Read these off the row that follows.
1) The entry just left of 93.10?
2) The largest entry?
3) The entry just right of 93.10?
4) The entry just right of the smallest entry?
array([ 153.08, -172.44,   93.10,   -5.27,  -58.48,  170.84,   -0.61,
         33.93,   -9.55,  136.41, -106.79,  -59.26])
1) -172.44
2) 170.84
3) -5.27
4) 93.10

[[-2.49  0.94 -3.33  3.61 -1.14  2.29  2.53]
 [ 1.88  0.17  5.76 -1.38  4.11 -6.90 -7.52]
 [ 2.98 -1.13 -1.66 -1.64 -0.60 -0.48  0.58]]
Read off the entry directly below the smallest entry.
A: 0.58
Read off the third smallest entry.
A: -3.33
Read off the smallest entry in the last row.
A: -1.66
The 3rd-last entry, reading row by row is -0.60
The entry just left of 0.17 -> 1.88
Read off the entry directly above 4.11.
A: -1.14
Read off the second entry on the diagonal from the top-right corner.
A: -6.90
The first entry in reading order -> -2.49
The entry just right of 2.29 -> 2.53
The entry just left of 4.11 is -1.38
Read off the last entry of the smallest entry's row.
A: -7.52
Read off the bottom-left entry.
A: 2.98
The entry directly below the centre entry -> -1.64
The largest entry in the first row -> 3.61
Read off the entry just right of -2.49.
A: 0.94
Read off the entry just left of 5.76.
A: 0.17

[[30 31 27 51 76 20 44 45 71]
 [67 51 56 58 26 45 82 31 59]]
What is the fifth entry from the end, reading row by row?
A: 26
The bottom-right entry is 59
The entry just right of 30 -> 31
The first entry of the largest entry's row -> 67
What is the first entry, reading row by row?
A: 30
The third smallest entry -> 27

a =
[[  7  12  17  19  23  -3]
 [ 43  -6  28  11  16  37]
 [  9   8   2   3   8   4]
 [ 30  12  35 -17  25  -7]
 [ 28  18  39  10  17   1]
 [-19  20 -42  19   7  29]
 [  9  24   7   8   9  19]]
Rows and columns are numbered from 0.
Report the entry at row 0, column 2.
A: 17
The entry directly above 35: 2
The entry at row 2, column 0 -> 9
The entry in the top-left corner is 7
Report the entry just left of 29.
A: 7
The entry directly above the smallest entry: 39
The entry in the bottom-left corner -> 9
The entry in the top-right corner -> -3
The entry directly below the smallest entry is 7
Report the entry directly below 37.
A: 4
The entry in row 1 and column 0 is 43
Report the entry at row 2, column 1.
A: 8
Report the entry in row 0 and column 1.
A: 12
The entry just left of -7: 25
The entry just left of 35: 12
The entry just left of 18: 28
Report the entry directly below -17.
A: 10
The bottom-right entry: 19

W =
[[ -41.4  -91.9    1.5   46.6   18.8]
 [-159.1  -11.2   30.9  -71.2 -147.9]
 [ -98.5   48.3 -231.5  -48.7  108.8]
 [-165.7  -94.3 -133.6 -106.9  -21.0]
 [ -96.5 -163.2  160.9 -238.7   69.9]
 [  96.4   87.6 -173.8  -35.2   18.5]
 [ -42.6  -17.1 -214.9  -42.4 -110.0]
 [ -46.5  -85.2   -3.2  105.4  126.8]
 [-133.3 -159.6 -151.3  -99.0  -33.8]
 [ -24.7  -20.7 -117.9 -279.4   41.4]
 [-132.6    1.6  -40.7  -36.7  -24.8]
 [  55.9   93.5 -182.0  -48.9   35.0]
 [-172.8  -38.0   31.2   -0.7   62.8]
 [   3.0  -54.8 -134.3  -64.8   38.2]]
Indices start at 0.
Find the entry at row 1, column 1.
Answer: -11.2
The entry in row 1 and column 0 is -159.1
The bottom-right entry: 38.2
The entry directly below the smallest entry: -36.7
Find the entry in row 0 and column 1.
Answer: -91.9
The top-left entry -> -41.4
Find the entry just right of the smallest entry.
Answer: 41.4
Find the entry in row 2 and column 1.
Answer: 48.3
Find the entry in row 1 and column 2.
Answer: 30.9
The entry in the bottom-left corner: 3.0
The entry in the top-right corner: 18.8
Find the entry just left of 48.3.
Answer: -98.5
Find the entry just right of the largest entry.
Answer: -238.7
The entry directly above -132.6: -24.7
Find the entry directly above -85.2.
Answer: -17.1
The entry in row 0 and column 2 is 1.5
Find the entry directly above -133.3.
Answer: -46.5
The bottom entry of the column that holds the smallest entry: -64.8
Find the entry directly above -24.7.
Answer: -133.3
Find the largest entry.
Answer: 160.9
Find the entry directly above -163.2.
Answer: -94.3
Find the entry just left of the smallest entry.
Answer: -117.9
The entry just right of -54.8 is -134.3
Find the entry just left of 41.4.
Answer: -279.4
The entry directly above -48.7 -> -71.2
The entry in row 2 and column 2: -231.5
The entry just left of 126.8: 105.4
Find the entry directly above the smallest entry.
Answer: -99.0
The entry directly below the largest entry is -173.8
The entry just left of -0.7 -> 31.2

-137   153   225   415   529    98  -142    -3   265   -84  -218
 281  -532  -396   360  -182  -306   185  -281   693   407   530
 274  -417  -353   395  -121  -299   151  -167   614   373   380
  -8    54    -4   293   315    42  -117    32   272    44   -30
  17   -35    18   224   322   -47    36   101   188    13   -13
-172   237   406   225  -126   501  -452  -323   199   -92   355
-154   315   404   190   -47   505  -362  -193   171  -101   333
-115   135   139   249   431    80  -132    74   220   -56  -116
-127   140   238   429   544   146  -240     5   222   -29  -182
 240  -395  -376   394   -80  -316    73  -179   635   282   334
-164   265   399   217  -109   528  -437  -271   200   -44   356
 360   192    37     7   504   -95   612   539   -54   279  -157
  34  -122    64   427   303     7    -8   -74   416   179    88
-165   351   459   181   -86   531  -357  -159   152   -17   314
 406  -585  -442   352   -66  -427   260  -108   650   454   454
-275   195   256   318   557   225  -263    75    99  -175  -269
Indices start at 0.
The entry directly below 181: 352
The entry at row 0, column 0 -> -137
Which number is the entry at row 1, column 0?
Answer: 281
The entry in the bottom-right corner is -269
Which number is the bottom entry of the column that holds the largest entry?
Answer: 99
Which number is the entry directly below -442?
Answer: 256
Which number is the entry directly below 73?
Answer: -437
The entry directly above -4 -> -353
The entry just left of -30 -> 44
Which number is the entry at row 0, column 1?
Answer: 153
Which number is the entry in the top-right corner?
Answer: -218
The entry just right of the smallest entry -> -442
Which number is the entry at row 0, column 2?
Answer: 225
The entry directly above -108 -> -159
Which number is the entry directly below the largest entry?
Answer: 614
Which number is the entry just right of 32?
Answer: 272
The entry just left of 98 is 529
Which number is the entry just right of 73?
Answer: -179
Which number is the entry directly above -269?
Answer: 454
Which number is the largest entry?
Answer: 693
The entry just left of 650 -> -108
Which number is the entry in the bottom-left corner?
Answer: -275
The entry just right of 220 -> -56
The entry just right of 612: 539
The entry in row 2 and column 0 is 274
Which number is the entry just left of 80?
Answer: 431
Which number is the bottom entry of the column that holds the smallest entry?
Answer: 195
The entry at row 2, column 1: -417
Which number is the entry just left of the smallest entry?
Answer: 406
The entry just left of -29 is 222
